Here are some points, each followed by its number:
Array([-21, -17, -5, -8, -19, 7, -30, -5, 26, -15, 69, 34, -11,
       -13, -27, 2, -9, -32, -11, -25, 24, -18, -29]) 0
Array([-39, -36, 44, -36, -11, -4, -23, -18, 39, -39, 98, 58, -50,
       -37, -36, 32, -53, -96, -87, 4, -4, -56, -28]) 1
Array([31, 24, -60, -3, 48, -22, -26, 52, 10, 6, -13, -26, -31,
       20, -13, 11, 30, 23, 46, 43, 0, 2, 10]) 2
Array([-8, -53, 47, -26, -16, -3, -18, -16, 64, -26, 79, 18, -57,
       -31, -76, 50, -55, -86, -48, 13, 43, -51, -15]) 3
Array([-7, -26, -53, -14, 15, 5, -14, 27, 18, 39, -29, -24, -25,
       -4, -4, -26, 57, 25, 28, -30, 12, -3, -7]) 4
Array([13, -35, 49, -15, -4, -21, -12, -14, 4, -49, 75, 32, -14,
       -33, -35, 40, -34, -59, -75, 19, 34, -50, -17]) 5
Array([71, 22, -24, 17, 98, -67, 0, 6, 15, -7, -36, -80, -49,
       -66, -57, 12, 45, 45, -15, 118, 108, -26, 59]) 6
Array([55, -17, -76, 20, 16, 12, -40, 65, 3, -7, -27, -20, 2,
       40, 15, -48, 26, 33, 110, -5, 25, 39, 13]) 7
Array([16, -55, -99, 25, 3, 9, -30, 45, 8, 41, -46, -56, -52,
       4, 12, -37, 16, 47, 101, -28, 27, 66, -41]) 8
Array([19, 3, -32, -9, 38, -12, -23, 9, -28, 2, 14, -5, -23,
       -20, -15, 4, -2, 12, 18, 24, 45, -4, -5]) 9
Array([-1, -23, 39, -23, -3, -12, -20, -11, 31, -30, 65, 20, -42,
       -24, -58, 42, -53, -67, -35, 15, 38, -45, -2]) 10
Array([-31, -40, 23, -40, 5, -13, -27, 9, 17, -18, 40, 62, -25,
       -9, -37, 40, -2, -63, -37, -27, -28, -49, -24]) 11
Array([66, 36, -32, 17, 85, -46, -22, 25, -7, -43, 33, -15, -13,
       -15, -14, 40, -14, 16, -16, 75, 3, -1, 34]) 12
Array([25, -25, -61, -33, 24, -4, -44, 49, 3, 22, 1, -11, -12,
       18, -24, -10, 33, -1, 57, -20, -6, 10, -1]) 13
Array([-8, -37, -30, -26, -6, 12, -25, 14, 3, 30, 14, 14, -13,
       4, -26, -20, 14, -2, 49, -32, 21, -4, -1]) 14
Array([24, -17, -82, 2, 25, 9, -41, 45, -8, 40, -32, -60, -13,
       25, -1, -40, 42, 27, 115, -7, 39, 14, 0]) 15
New points follow, each followed by the numbers of its five nearest points above by angle, nearest first.
Array([17, -8, -103, 13, 23, 23, -41, 27, -41, 74, -76,
       -56, -21, 8, 21, -62, 46, 66, 127, 3, 61, 16,
       -5]) 15 8 7 4 13
Array([-102, -107, 19, 3, -106, 109, -56, -42, 77, 24, 45,
       63, -40, -10, -8, -65, -61, -93, 5, -127, 42, -21,
       -60]) 0 1 14 3 11
Array([31, -5, -49, -49, 3, -4, -41, 39, 25, 5, 19, 30, -14,
       8, 19, -4, 13, -2, 47, -17, -25, -4, 13]) 13 14 7 2 15
Array([-11, -13, -5, -40, -20, -12, -32, 0, 30, -25, 31, 32, -32,
       8, -14, 43, 1, -14, 11, -24, -33, -17, -19]) 11 0 1 3 10
Array([12, -23, 39, 0, 22, -31, -18, -4, -3, -44, 55, 31, -21,
       -26, -28, 48, -29, -45, -59, 45, -11, -18, -6]) 5 1 10 3 11
Array([47, 21, -110, 20, 52, -6, -7, 12, -70, 40, -40,
       -45, 14, -18, 23, -39, 54, 81, 92, 20, 28, 25,
       8]) 15 7 8 2 4
Array([-39, -36, -14, -50, -2, -9, -21, 25, 16, -4, 17, 54, -19,
       10, -30, 19, 35, -41, 2, -52, -31, -51, -17]) 11 0 1 14 3
Array([-29, -43, 17, -10, -54, 30, -28, -3, 10, -31, 75, 57, 4,
       3, -22, -6, 10, -42, -5, -54, 30, -44, -12]) 0 11 1 3 5
Array([-1, -33, -43, -53, 8, 10, -47, 45, 46, 41, -22, -7, -26,
       21, -19, -5, 26, -1, 37, -16, -4, 10, 1]) 13 4 14 15 8
Array([99, 68, -61, 38, 98, -50, -4, 75, -32, -56, 17, -45, -40,
       22, -20, 40, -12, 56, 24, 98, -24, 41, 86]) 12 2 6 9 7
Array([-10, -29, -52, -24, 1, -2, -6, 18, 12, 49, -24, -1, -28,
       6, -19, -23, 29, -8, 19, -29, 18, -13, 9]) 4 14 13 15 8
Array([45, 23, -41, 34, 100, -51, 41, 32, 12, 26, 34, -69, -68,
       -51, -24, 10, 32, 36, -62, 41, 52, 9, 28]) 6 12 9 2 4
Array([27, 12, -20, -16, 55, -21, -30, 58, 19, -13, -18, -30, -20,
       -2, -18, 12, 25, -3, 10, 21, 11, -1, 20]) 2 6 12 13 9
Array([6, -38, -21, -54, -6, 2, -63, 9, -1, -26, 41, 50, -10,
       13, 4, 40, -23, -32, 12, -23, -33, -8, -38]) 11 0 1 10 3
Array([11, -33, -42, -58, 12, -4, -33, 38, 16, 8, 17, 3, -9,
       29, -36, 0, 35, -10, 48, -29, -13, 6, -18]) 13 14 4 15 7
Array([-6, -25, -31, -25, 9, -2, -28, 15, 31, 25, 13, 5, -26,
       8, -36, -10, 5, -35, 21, -32, 11, -14, 5]) 14 13 4 0 11
Array([3, -44, -8, -66, -18, 11, -74, -4, -8, -32, 67, 83, -2,
       8, 16, 58, -43, -44, -4, -28, -47, -19, -56]) 11 0 1 5 10
Array([-76, -109, 28, -18, -127, 63, -17, -49, 82, 22, 73,
       87, -14, 11, 2, -53, -61, -83, 8, -127, 62, -33,
       -99]) 0 1 3 11 14
Array([50, 12, -127, -20, 41, -4, -24, 36, -21, 41, -47,
       -57, -14, 30, 2, -19, 56, 64, 80, 13, 32, 6,
       29]) 15 2 7 13 4
Array([58, 21, 25, -26, 58, -37, 6, 18, 4, -35, 28, -3, -18,
       -24, -10, 35, -28, -19, -44, 58, 6, -4, 43]) 12 6 5 10 3
Array([-12, 3, 30, -23, 58, -17, 19, -10, -2, -23, 23, -20, -18,
       -44, -30, 17, 4, -36, -80, 20, 34, -29, 17]) 5 10 1 3 6
Array([21, 11, 17, -24, 56, -34, -17, 3, -16, -40, 63, 24, -19,
       -41, -36, 53, -26, -22, -52, 40, 17, -11, 5]) 5 10 12 1 3
Array([21, -17, -69, -5, -4, 23, -61, 41, -2, -10, -8, 12, 0,
       16, 14, -27, -9, 19, 92, -9, -2, 36, -22]) 7 8 15 13 14
Array([55, 34, -39, 31, 110, -44, 28, 25, -20, 18, -47, -85, -53,
       -29, -39, 9, 58, 60, -21, 77, 61, -47, 46]) 6 2 12 9 15
Array([-23, -37, -12, -18, -37, 10, -15, 8, 9, -1, 40, 34, -11,
       7, -21, -10, 16, -27, 8, -37, 24, -29, 2]) 0 14 11 1 3
Array([118, 61, -67, 28, 127, -68, -23, 58, -26, -45, -13, -55, -15,
       -1, -1, 47, 4, 57, 17, 119, -10, 22, 76]) 12 2 6 9 7
Array([41, -11, 25, -15, 35, -13, -41, 1, -41, -53, 50, 72, -30,
       -22, -12, 75, -27, -42, -28, 43, -31, -17, -6]) 5 11 1 10 12
